0: [127 146 111 108 111 103 158 126 122 127 161 103 139 146 112 110 109 123
 132 154 110 116 125 102]
1: [111 115 158 135 151 134 108 157 158 106 105 138 113 143 153 121 141 106
 110 112 109 152 144 113]
2: [108 102 113 113 109 109 110 111 121 167 187 103 113 137 140 112 108 220
 108 131 125 168 139 105]
3: [109 102 113 111 113 105 112 111 120 167 186 103 115 138 140 111 106 221
 109 132 127 166 139 106]
4: [136 153 172  99 141  94 110 110 124 111 107 157 142 120 108 107 182 105
 221 137 111 119 116 103]
5: [143 131 135 109 110 160 137 119 114 128  97 186 116 102 155 104 107 115
 107 132 117 143 105 196]
6: [107 163 125 134 166 103 140 137 192 110 131 111 147 120 170 151 165 106
 109 114 123 115 160 103]
7: [119 113 106 200 112 165 120 145 132 128 106 102 120 126 103 109 119 130
 118 125 134 145 123 109]
8: [115 149 173 133 111 159 133 105 127 102 123 183 157 141 107  79 163 121
 129 171  86 129 152 103]
9: [110 149 113 108 184 113 141 113 126 170 141 120 115 119 115 113 246 134
 169 174 106 134 110 101]
10: [111 103 110 153 109 155 117 139 124 118 149 130 166 148 136 177 120 158
 134 111 113 115 105 125]
11: [147  96 118 142 165 112 117 107 173 125 156 100 112 120 119 132  98 179
 105 108 101 110 158 135]
12: [124 107 137 132 108 187 114 157 116 125 112 100 111 116 112 115 120 108
 116 113 107 116 105 110]
13: [165  90 110 132  98 130 148 151 144 127 121 141 145 116 162 108 105 115
 101 126 131 144  96 182]
14: [133 134 145  95 112 160 137 146 129 143 109 164 119 122 150 133 101 122
 127 117 118 134  98 207]
15: [138 158 156 124 114 137 141 128 105 134 124 164 131 106 187 129 112 128
  99 131 142 146 109 188]
16: [117 144 174 103 126 101 134 115 133 132 177  99 140 140 141 127 102 122
 178 111 117 115 101 102]
17: [126 102 105 147 107 105 141 180 126 114 104 125 158 125 153 118  95 130
 116 108 154 109 104 137]
18: [184 110 108 138 109  96 156 114 120 105 105 106 130 126 114 161 102 139
 124 117 175 111 148 141]
19: [146 162 144 100 108 154 151 131 127 155 111 177 106 116 188 104  98 106
 104 132 154 132 100 198]
20: [103 154 124 137 131 155 123  86 137 146 129 144 111 124 117 123 238 127
 117 148 120 114 128 137]
21: [135 148 170 100 140  98 111 113 124 112 107 157 141 120 108 106 183 105
 217 137 107 119 116 103]

[114 171 142 105 104  91 149 130 114 100 153 148 112 112 137  99 104 113
 130 127 104 114 161 100] 0 16
[158 132 117 145 111 107 132 137 118 110 108  97 135 114 110 196 106 109
 131 192 139 118 154 145] 18 0
[116 147 171 133 113 159 132 107 126 103 123 185 158 140 109  83 160 122
 129 167  89 128 149 105] 8 21
[108 142 139 138 127 163 126 123 133 157 128 126 111 123 113 125 223 106
 114 146 117 110 114  98] 20 9
[191 118 140 110 107 108 108 104 127 148 113 135 152 134 121 138  99 145
 178 212 121 114  97 104] 0 16
[125 134 104 121 126 105 140 118 108 133 162 102 117 136 112 104  96 150
 111 147 116 112 145 100] 0 3
[108 107 117 143 165 160 138 110 162 107 130 101 111 117 128 138 107 126
 112 115 109 113 166 150] 11 1
[113 147 144 113 106 107 135 107 120 110 158 168 113 119 130 117  98 104
 123 118 110 112 161 108] 0 16
[101 154 140 112 115 117 142 111 119 112 165 150 113 120 141 118 114 102
 116 127 105 119 166  97] 0 16
[125 143 111 106 105 105 166 128 119 124 163 101 137 142 114 113 107 121
 134 157 110 109 125 106] 0 16
[225 105 113 163 112 142 143 109 118 139 129 148 138 120 111 162 114 141
 129 122 110 141 137 124] 18 13
[111 141 127 110 105 136 142 117 111  98 161 147 110 129 129 122  93 108
 121 124  99 107 191  91] 0 1
[112 176 144 103 104  88 153 131 113 100 155 151 111 112 139  99 102 114
 132 128 103 114 163  99] 0 16
[110 106 114 151 110 152 119 138 125 118 151 129 164 147 136 173 118 156
 137 111 113 115 106 124] 10 17
[152 129 124 109 108  89 145 117 119 173 142  94 121 139 148 121 165 142
 137 148 103 110 150 104] 0 16
[122 103 111 142 191 103 145 116 117 107 137 102 146 151 115 110 126 107
 105 137 149 114 150 105] 0 1
[146 104 132 139 116 172 120 113 118 127 131  96 166 121 132 177 145 126
 135 131 119 111 114 109] 10 12
[143 171 156 117 122 114 112 110 132 114 108 107 129 123 109 145 105 113
 166 112 159 117 105 106] 16 0
[107 171 143  85 107  93 135 107 121 106 137 134 113 123 146 113 108 111
 103 128 105 113 174 102] 0 16
[101 161 123 139 165 153 101 101 120 108 116 109 115 165 118 143 142 100
 117 122 117 128 143 109] 1 12
[146 121 111 101 115 104 120 108 118 103 176 159 115 122 113 114 144 109
 117 130 115 115 163 106] 0 8
[112 117 155 133 148 132 112 155 156 108 109 136 114 143 150 120 138 107
 112 115 109 150 143 112] 1 6
[118 107 115 157 110 152 118 137 119 120 154 141 168 143 135 176 119 155
 142 110 110 116 109 118] 10 17
[110 145 141 108 109 105 131 110 117 108 164 165 113 122 128 110 112 107
 118 121 107 114 156 101] 0 16
[149 107 115 106 109 150 110 114 114 120 134 128 175 151 139 176 109 157
 140 211 109 112 118 134] 10 0
[108 108 117 142 166 157 140 109 165 107 131 102 111 115 129 140 104 128
 112 115 108 112 168 153] 11 1
[137 134 111 100 110  97 136 110  92 107 177 162 117 127 101 106 142 114
 113 142 113 113 177  94] 0 8
[159 106 112 124 126 101 117 110 132 143 114 153 110 118 144 112 106 146
 111 113 106 131 170 153] 11 13
[104 162 125 137 162 150 102 102 120 108 115 108 115 162 118 143 139 100
 120 121 119 127 140 109] 1 12
[122 113 106 195 112 161 119 142 132 129 106 105 119 125 105 109 119 131
 118 125 132 144 126 112] 7 12
[110 168 141  89 107  93 134 109 121 106 135 131 114 123 144 119 108 111
 105 133 108 113 172 105] 0 16
[114 106 115 160 111 151 115 148 124 117 156 133 162 140 125 172 118 161
 141 112 109 122 108 124] 10 7
[141 135 135 108 110 158 135 118 114 126  98 180 117 104 153 105 107 114
 109 132 117 141 107 190] 5 14
[103 137 159 151 158 131 126 142 157 127  92 116 117 133 153 119 131  94
 130 129 137 156 144 118] 1 6
[124 100 102 149 107 102 141 183 127 113 103 122 161 125 152 120  95 130
 116 108 156 107 104 132] 17 13
[113 115 155 136 148 132 108 161 156 106 105 136 115 141 150 122 139 107
 112 113 109 151 141 120] 1 12
[152 129 125 110 107  86 147 117 119 177 143  93 117 138 148 119 169 141
 138 145 103 110 152 102] 0 16
[ 98 157 126 138 133 159 122  81 138 146 131 147 110 125 118 121 247 127
 116 149 119 114 129 133] 20 9
[106 112 115 149 112 163 119 139 132 117 152 132 173 144 129 172 122 167
 133 116 111 112 109 124] 10 17
[107 142 179 110 113 146 115 108 118 104 136 177 147 145 114 109 169 106
 144 158 110 134 142 114] 8 21
[123 109 137 133 110 182 114 152 118 123 114 103 112 116 113 115 124 110
 114 113 108 116 109 105] 12 7
